[170 130 124 135 144 90 96 113 78 103 137 171 155 50 114 138 152]
[130 113 151 145 131 121 121 155 96 88 81 150 104 70 145 105 105]
[174 137 64 122 145 131 109 112 48 78 136 157 243 79 128 116 117]
[144 98 75 154 207 56 137 158 86 179 113 110 178 149 122 190 143]
[147 118 44 133 131 47 128 120 54 171 129 134 218 129 117 134 160]
[159 119 71 133 124 133 112 142 69 102 129 151 217 91 141 130 117]
[115 127 142 122 123 121 131 181 117 91 75 150 113 97 152 121 144]
[144 144 103 112 226 134 129 178 122 88 137 151 106 83 98 170 136]
[123 147 70 143 180 72 135 162 91 162 126 130 165 146 126 152 155]
[130 136 48 112 130 37 132 110 65 193 137 136 220 118 119 164 150]
[152 133 122 128 154 102 95 92 72 125 126 158 141 88 114 122 151]
[147 122 32 111 113 67 126 143 56 151 127 131 235 117 117 148 174]
[109 125 65 129 126 100 138 170 84 134 86 114 207 162 167 120 137]
[119 119 52 128 107 56 119 119 76 143 119 152 210 141 115 141 177]
[108 150 61 109 135 60 117 142 78 168 120 127 225 122 124 134 153]
[142 129 144 131 128 138 126 143 87 88 96 155 127 84 135 112 123]
[130 152 56 133 131 58 122 115 79 171 147 125 209 133 132 125 143]
[156 142 118 140 131 94 132 96 70 109 115 143 161 68 114 146 135]
[135 145 30 132 112 74 116 119 69 196 146 118 215 127 117 152 152]
[106 123 96 110 195 110 163 255 134 149 75 115 135 153 152 144 158]
[120 121 74 131 218 74 114 179 116 176 102 121 157 142 104 162 154]
[98 153 29 113 226 123 148 214 77 139 110 125 205 126 111 164 128]
[118 101 111 123 109 106 152 202 105 142 60 99 194 160 177 117 164]
[168 140 129 141 136 94 104 105 67 121 121 167 155 58 124 129 154]
[146 120 99 145 136 85 119 81 69 123 137 138 151 93 123 144 169]
[143 142 122 132 190 131 104 142 88 91 134 154 142 69 118 156 113]
[135 141 51 147 128 76 115 130 67 171 103 140 209 106 137 144 167]
[138 139 128 140 218 127 118 114 85 89 133 142 142 68 117 123 138]
[125 124 79 138 119 60 132 170 113 186 95 114 148 142 155 148 169]
[139 120 59 142 183 92 129 167 104 162 128 133 154 136 111 171 172]
[103 130 106 116 156 108 133 216 139 149 70 111 117 168 152 128 157]
[95 121 91 108 224 91 140 249 136 133 68 106 125 140 167 157 155]
[111 131 122 108 132 90 153 182 96 147 92 109 137 155 154 126 183]
[114 141 82 128 207 60 125 172 99 158 146 119 153 141 109 175 169]
[127 119 84 139 126 127 123 169 93 106 112 119 199 139 137 117 140]
[136 123 90 130 142 131 126 126 48 107 128 141 190 98 145 126 141]
[169 137 114 152 140 81 120 81 71 102 140 154 145 60 122 135 138]
[125 134 48 110 198 77 140 191 103 162 119 125 132 123 131 177 157]
[149 136 113 161 145 136 91 101 71 88 139 147 187 77 119 102 130]
[120 142 136 119 120 107 126 181 99 102 69 121 122 86 152 109 141]
[109 123 65 126 128 80 142 148 87 149 147 115 189 119 148 128 145]
[137 137 101 147 198 122 131 150 111 87 118 148 127 105 126 153 122]
[130 115 132 138 127 133 123 163 99 96 87 146 109 89 155 122 142]
[143 144 116 124 151 106 134 122 93 102 130 132 186 97 123 125 130]
[96 130 79 124 123 34 136 149 104 168 67 136 143 137 143 126 186]
[98 120 93 99 128 102 119 161 111 132 95 107 183 152 149 115 131]

[127 110 88 107 117 36 129 186 107 205 91 135 157 131 153 149 177] 0 1
[138 155 100 138 153 132 121 121 59 80 130 154 200 60 125 115 117] 2 3
[133 134 123 138 141 106 115 113 106 117 129 153 157 110 123 139 142] 2 0
[111 114 103 95 119 128 148 195 99 146 61 120 180 147 171 111 138] 1 3
[123 136 50 116 196 45 121 149 92 167 143 115 158 121 126 175 150] 0 4
[154 121 89 117 159 128 127 113 72 89 147 157 178 95 126 133 145] 3 2
[165 124 99 133 134 54 112 83 69 123 125 143 161 74 130 141 149] 0 2
[145 128 116 154 130 76 96 86 53 114 123 142 155 70 108 130 160] 2 0
[128 131 85 117 119 69 146 157 106 169 86 121 134 129 140 146 159] 0 1
[145 156 120 135 145 108 90 99 94 114 148 145 139 73 120 128 159] 2 0
[103 132 76 116 114 96 125 178 99 141 95 115 185 125 159 110 144] 3 1
[153 137 113 134 153 95 109 91 76 96 145 151 154 71 104 138 136] 2 0
[133 145 37 143 116 72 109 130 73 194 125 125 209 131 102 131 162] 0 3
[110 104 88 97 110 106 144 209 99 140 52 130 184 167 183 119 152] 1 3
[134 120 59 99 119 105 123 147 82 151 128 134 204 124 128 150 162] 3 0
[106 115 79 116 188 121 156 246 118 151 79 94 128 161 151 166 139] 4 1
[118 147 45 121 135 46 131 142 64 168 113 129 213 135 126 141 144] 0 3
[150 142 62 134 151 101 112 126 90 85 151 158 223 70 118 129 119] 3 2
[124 136 51 129 128 32 119 136 74 163 129 115 215 121 117 134 157] 0 3
[126 142 142 114 127 115 120 143 103 82 89 152 126 88 142 113 134] 2 1
[122 119 135 129 127 142 139 172 97 106 81 124 128 110 157 105 141] 1 2
[118 125 138 129 128 145 143 166 100 116 101 130 123 104 155 111 143] 1 2
[157 121 111 147 121 131 123 123 82 107 130 152 201 97 133 127 125] 3 2
[115 130 96 122 137 61 131 155 87 183 94 96 140 143 146 119 158] 0 1
[136 136 52 118 127 77 140 125 78 170 129 137 203 125 110 145 131] 3 0
[98 127 81 106 117 105 173 227 71 135 57 105 198 160 209 99 148] 1 3
[155 128 122 129 131 97 91 84 81 112 139 162 155 72 123 132 147] 2 0
[125 119 86 91 101 57 139 167 70 202 82 122 146 148 160 133 175] 0 1
[173 122 110 125 137 138 124 109 78 92 123 158 188 78 119 116 103] 2 3
[108 121 92 112 116 62 136 178 104 176 57 116 122 122 153 125 157] 1 0
[147 127 147 144 116 129 139 141 91 73 92 148 126 80 155 131 148] 2 1
[127 136 57 120 121 59 116 148 69 172 126 117 216 119 125 140 145] 3 0
[114 125 55 123 138 94 146 187 99 121 65 106 219 141 171 116 159] 3 1
[118 131 48 131 116 98 127 207 72 134 84 125 211 152 155 127 141] 3 1
[139 136 107 120 205 109 120 175 89 77 138 143 144 79 104 137 122] 4 2
[149 124 52 135 108 79 132 142 77 164 139 126 208 115 129 141 140] 3 0
